The rows of Y fall into 4 groups, and each row is roughly a mix of its group's hidden directions.
Y (132 x 15):
[[ 16   9  21  -5  -1  -8  18  24  12  -7  -6   0  14   1  21]
 [-11   9   3   4  21  13   0  12  -5 -31 -20   5  15  -5   5]
 [-10   3 -16  18  -8 -12  -2  25 -14  27 -11  -3   0  -3   2]
 [-20 -22   7  -5  24  -9  -1  -3   5   7  18   9   5   0  23]
 [ 29  18  14 -14   6 -22   9  12   5   5 -10  -7   3   3   7]
 [-27  -2 -21  -9  15   5 -13   7   1 -11 -23   9   6 -10   7]
 [-19  -5   7 -10  17  -3 -13 -17 -17 -23  -2  15  14 -10   3]
 [  4   0  10 -10  21  26   0 -11   7  18  -5   3 -10 -20  16]
 [ -2  -8 -20 -19  16  -7 -12 -10  19  -1  16   0 -14  20  -5]
 [ 14  11  11   1   8   8  -6  23  -5  -4  16  23  16  12  16]
 [  5   4 -10  -9 -27  -1  -5   8   3 -18 -22  16  21 -11   0]
 [  4 -17  -4  12 -17 -10   4 -29  -5  14  -5  -7   3 -18 -17]
 [ -5  12  -8   6 -20  20  -4  11  -9 -15 -25   9  11 -15  -5]
 [  5  -8   9  31  -3  -6  20  16   0  20  14 -12   0   9   3]
 [-10  12 -20 -19   4  12 -20   4  -4   4 -26  10  -4 -16   3]
 [ 25  19   0 -15  -1 -10 -10  14   1   3  18   7  -4  25  -2]
 [  8  16   4 -12  11   4 -18  -6 -21 -17 -11  21  17  -9  -2]
 [  6 -25  -1  15  10   3  11 -13  23  -6  24  -1   6  12  -3]
 [  0  -1  -3  -1 -13 -28  -7   4 -15  32  17   0  -6   8  -1]
 [ 24  14   2 -19  -2 -27  -5  16   1  15   1   7   5   9   9]
 [ 22   2  12  16   1  13  22 -12  12  -7  -5 -21  -6  -2 -14]
 [ -9 -18  11  29  21   5  19   6   6   3  10  -7   7   2  11]
 [-26 -21  -9  -4 -11   6 -14  -5  -1  12  22  17  -1  -2  11]
 [ -8   4 -16 -19 -15  11   0  14  24 -16 -22   0  -2  -4   7]
 [ -6   0  21  27  12  -2  13  10 -16 -13  17  -6   6  15   0]
 [ -3   0 -13   7 -23 -27   1  23  -1  -7   4   2  12  20  -4]
 [ -3  -3   4   3 -27  -3  15  -3  11 -33  -3 -12   3   8 -13]
 [ -9 -14 -16  -7  -4 -12   3  -1  26 -14  14  -9  -9  24  -7]
 [ 34   5  -7   5 -13 -10  -4   8   5  11  18  10   7  19  -9]
 [  8  13  -2 -10  20  -3 -12  -9 -15  32  -8  -3 -16 -10  -1]
 [-17   9  12  20   0  21  11   4 -19 -10 -16 -13  -6 -13  -4]
 [  4  11  -1  17 -10 -16  -2  15 -29  22 -12   2   9  -9  -3]
 [-11   1 -17   0  -5   2 -22 -12 -24  15 -12  12   2 -18 -10]
 [ -4  -2  11  18 -15  23   2 -10 -20   7  -8   6   7 -27  -2]
 [-24 -13  -7   8   7 -18   1   0 -11  30  -6 -11  -9 -11   7]
 [-17 -18  -8  -6  -6  12 -11 -30   3 -16  16   6  -4   1 -12]
 [ -5 -11   8  29 -10 -17  18  20  -4   1  10  -6  15   9   5]
 [  4   3  30  15  -6   1  20  -8  -9 -21   7 -17   0   4  -9]
 [-12   5  -3   1  16  12  -4  16  -8  21 -21   7   2 -21  20]
 [ -6  10  19  12  33  -5   9  10 -16   3   4 -16  -9   8   6]
 [-12  -9   7  21 -22  13   9 -19 -13  -4  -1 -13  -7 -12 -16]
 [-18  -1   2  -1 -11  -3   2   6  -4 -38 -15   6  20  -5   1]
 [ 13  -9  15  19  -2  -2  21   9  14 -17  17  -4  12  17   2]
 [  1 -13  -1  -5  -6 -17   1 -17   9   3  29 -10 -14  21 -11]
 [-18  -8  -4   1 -30   0 -11   0 -14 -15  13  19  14   1  -3]
 [ -1 -16 -29   1  -8   7  -3   5  24  22 -10   8   3 -10   7]
 [ -2 -15   1  25  -5  -4  23  11  15  12  13 -19  -7  12   2]
 [  5   5 -17 -12  19  15  -6  19  24  11  -9   9  -2   1  16]
 [ -8  15  23   5  -4  -4  13  32 -11 -10  -2  -5   4   5  17]
 [ -5 -10  11  31  17  -8  23   7   1  -8   2 -18   7   8  -1]
 [-16  -8  23  13 -18   3  22  -4  -5 -20  -5 -14   5 -11   2]
 [-16  -5   3  17 -16   8  17  26  12 -20   3  -6   4  11   8]
 [  4  18   1 -12   5 -18  -8  -8 -21 -20 -23  -3   6  -6 -15]
 [ 10   1   9  -6   1  15 -12 -20  -6   2  34   8 -14  14  -9]
 [ 12  13   8  -6 -10  13  -1  24   0  25  -3  12   0 -10  22]
 [-23 -17   5  20   1  18  18  -9   5  -3  -8 -17  -7 -15   1]
 [ 19   2  21  -6  -8  -3   6  -9   4 -31  14   8  14  11  -4]
 [  2   8   8  16 -13   5  19  24   7 -28  -8  -9  10   9   0]
 [-19   8   5  -9  24  10  -1   1  -5 -25 -24  -2   3 -11   7]
 [ -4  15  20   5   2  -9  17  23  -6 -25  -7 -14   2  12   4]
 [ 16  19  11   1 -18   3   7  24  -4 -14 -18   7  17  -6   6]
 [ 18   8   5   7 -27 -10   0  -8 -13  -5  16  -5  -2  15 -24]
 [-16 -12   3  11 -10  13   9 -19  -2 -17 -20  -6   7 -25  -6]
 [-11  -4   2  -8   4  25   7 -11  20 -33  -7  -7  -7  -1  -2]
 [ 15   9  26  14   3  -7  18  10  -7 -25   1  -5  16   8  -1]
 [ 14  -3  15 -22  17 -21   4 -18  12  -9  14  -7  -4  11   1]
 [ 22   2  -1 -21  10  -9 -15  -1   6  22   9  21   6  -1  13]
 [  1  -8 -17  -8  21  -8 -11 -29   2  17  -5  -8 -12  -6 -14]
 [  4 -15 -18  -7  17  -4   2 -13  27  22  -5 -11 -14  -3   1]
 [ 16  -4  20  25  -8   2  22  -6   1  -4  16 -15   0   9 -11]
 [-11  12 -27 -15  -4  -3 -21  11  -7   1 -25   8   0  -6  -4]
 [  5 -15   3  -1  14  15   7  -9  28 -25  13   7   9   9   5]
 [  4   8  -5  14   8  11   3  17  -6   4 -32   6  17 -21   8]
 [-25  11   1 -30  -5   7  -9  -5  -3  -9 -11  -7 -22  -7   5]
 [ -9  -4  -9  -9  -9   7 -14   8  -4  32  -1  18  -1 -16  19]
 [-13 -17  10  15 -12 -15  13 -18  -6   1  18 -19 -10   7 -12]
 [ -6  -7  -9  20 -13  18   8  -3   3  28  -6 -14 -17 -13  -5]
 [ 26  15  17   5 -23   4  10  -9  -8 -11   0 -10  -3   1 -19]
 [-18  -6 -23  15  -8  13 -14  -3 -16  21 -10   5  -4 -15  -9]
 [-14   7 -10 -29   9   3 -22 -15  -8   9  -8   3 -18  -9  -1]
 [ 37   0  -5  -6  -6 -20  -5 -10   8   5   7  11  14   8 -10]
 [  5  -3 -28 -12  23  10 -12   0  22   9 -15   8  -1  -5   4]
 [ -3  -3 -16 -13 -31  15  -3  10  24 -14  -2  10   1   4   4]
 [  9   9  -7 -17  25  -6  -9  22  12  12   0  12   3   8  20]
 [ -9  -4  24   1  18 -13   0   2 -20  17  19   5   2  -1  20]
 [ 36  10  -9 -12  11  -2  -6   6  16   4 -10  14  14   1   3]
 [-13 -18   3  -8 -10   6   4 -33   8   5   7 -13 -19 -10  -7]
 [-21 -18 -22   1   1  -1 -15   8   4  -3  12  24  16   6   9]
 [ 13  17   5   5 -19   7  -8   1 -26  15 -15  10   7 -20  -4]
 [  0  -1  -8   4 -14  15   5  -3  17 -28   8 -10 -10  19 -19]
 [ 10   9  -4 -27  20 -12 -10 -10   4  23  -2  -6 -20   0   2]
 [ 15  -4  -1 -11   2  23  -7 -21   9  16 -10  13   1 -26   5]
 [  5 -16   3   3 -10   6  18  12  34  -8  12   2   7  10  16]
 [ -5   6   2  25  -6   7  12  21  -9 -16 -22  -1  19  -9   1]
 [ 20   6  17   4  20 -18  17  11   2   8 -17  -8  13  -9  12]
 [ 21   4   9  17 -10   7  -5   2 -20  21   6  19  16 -12   1]
 [ -8  -3 -25   5  28  19 -10   8  13  -5 -15  10   7  -3   4]
 [  7   9   3  13 -27  15   5 -14 -11  -9 -13 -10  -4 -11 -23]
 [ 15  12  22 -20 -12  11  -4 -18  -8 -19  -5  10   6 -14  -1]
 [ 16  10  -3 -24  16  21  -8   1  20  -3 -10  13   0  -7  13]
 [-14  -5  17  21   0   8  14  10 -10 -11 -15   1  19 -19  12]
 [-18  15   9 -21   6 -10 -10  -5 -17 -18   8  -8 -18  14  -6]
 [-18  -3  -5  -5  28  11   2  17  18   5   4  -6 -14   9  19]
 [  4   1 -15   4 -15  17  -1  18  10  26 -15   9   2 -16  12]
 [-16 -21   7   9   2  -9  11  -9   3  25  20 -15 -16   1   7]
 [ 18   4  -1 -26   2  -9 -13  -3   9  22  19  11 -10  10   8]
 [ -2  10   5 -10   3  -3   1  16   9 -34  12  -1   0  27   1]
 [ 16   6  -8 -21  14  14  -4  -4  22  -7 -23   9   5 -13   6]
 [  0 -23  -7  14   9   4  -8 -28  -3  19  19  10   3  -6  -7]
 [-10   9  20   1  -4  -5  15  24   0 -26   4 -11   1  16  10]
 [-19 -18  17  -5  -2 -15   1 -28 -12  -6  19  -4  -4  -3  -2]
 [ 12  19  13 -27   3   0 -19  -7 -18  12  10  13 -10  -2   5]
 [ -6  -4 -11  19  -1  -9   9  13  -2   5 -32  -4  18 -19   2]
 [  1   5  16 -18   2   3  -9   7  -1 -17  26  21   7  17  15]
 [ -4 -10  17   2 -38 -10  15  -4   0 -16   3  -2  12  -7   2]
 [-17  -7   4 -19  -5   7  -4 -30  -4   6  -3  -9 -21 -18  -3]
 [ -4   0 -17 -12   3 -16 -17 -21  -8  -5  11  -4 -13  15 -24]
 [ 26   2  12  -7  16 -21  14  -8  15 -16 -10  -9  12   3  -3]
 [ 15   2  -8 -15 -14   0  -4  10  12  15 -19  17  14 -19  16]
 [-11  10   2   2  13  -2   2  30   1 -13  14  -5  -6  29   9]
 [-21  -6 -19  -5  -1   4  -2 -12  11 -28 -10 -13  -9   5 -18]
 [ 13  17  -2   7 -12   0   0  32  -8  11 -18  11  15  -7  10]
 [-14   4  -3 -16 -14   3  -3 -18  -5  -6 -27 -10 -10 -23  -8]
 [ -6   5 -33   1  -5  -5  -9   0   5   0  -9 -14 -17  13 -24]
 [-12  11   6  15 -12  24   3   6 -20  -5 -23  -2   1 -21  -2]
 [ -8   2 -17  16   1   7  -2  33   0  10 -17  11  14  -6  13]
 [-23 -19 -14 -21  -2 -13 -11  -2  13   1   0  14   7  -7  18]
 [-33 -15   4  14  -5 -20   6   0 -15   3  13 -14  -7   7  -1]
 [ 21  11  29  11  -8  -9  22   1  -4 -10   4 -17   0   7  -6]
 [-16 -10  15  18 -13  11  23   3   3 -15 -13 -12   7 -15   7]
 [ -4  14 -10   0   3  -2  12  23  11   1 -31 -21 -10  -3   2]
 [ 13  23  12  -2 -11 -18  -2  26 -22  11  -2   4   5   6   6]]
Here is one row of each group, with its name. Which group are the others in?
[  2 -14 -16  23  -6  27  10  -2  22  -5 -12  -2   6  -9  -7] : (33)
[ -6   9 -10  -1 -10 -12  -2  12 -10 -10 -35   3  17 -17  -1] : (35)
[-16   1 -23 -17   8  -4 -22 -20  -6  -1  -5  -3 -16   1 -17] : (18)
[ 12  14 -10 -18   9 -12 -11  12  -2  14 -26  12  10 -13  11] : (60)

[  3   8   5  -1 -41 -15   3  -2 -14 -10  -5  -7   1   1 -16] : (18)
[-12 -16  -8 -27   7  -8 -15 -23  11 -12  12  12   1   3   2] : (33)
[-30  -3  -6  24  -2  14  -7  18 -21  -2   3   9   7  -1   3] : (33)
[ 10  -2   2  -4 -16 -10  10   6  15 -32 -13   6  25   0   1] : (35)
[-15 -16  19  25  -4   1  18  -7  -5 -15  19 -11   2   7  -2] : (33)
[ -9  -2   2  -8  20 -11 -16 -27 -22   7  13  -1 -12   1 -11] : (35)
[  6   2  -9 -15   0  11  -3 -22  19 -21   2 -11 -17  11 -19] : (18)
[-17 -14 -16  29 -12  21  -7  -2 -11  11   7   7   2  -5 -10] : (35)
[-25   0 -15  -7 -13   2 -18 -13 -16 -20   2   3  -6   5 -19] : (35)
[  2  15  -6  -6   8   0 -16  19 -16  13 -16  21  14 -13  13] : (18)
[-22   0   7 -19   4  -8  -7   4  -2   1  27  -3 -20  20  10] : (60)
[  2   6  -7 -39 -17   0 -10   1  18   1  -5   9  -9  -4  12] : (18)
[ 13  -5   1  34  -9   8   9  -3 -12   7 -11   3  19 -17 -10] : (60)
[-15  -3 -13 -16  -8  20 -13 -23   2  -4 -15   1 -12 -19  -8] : (33)
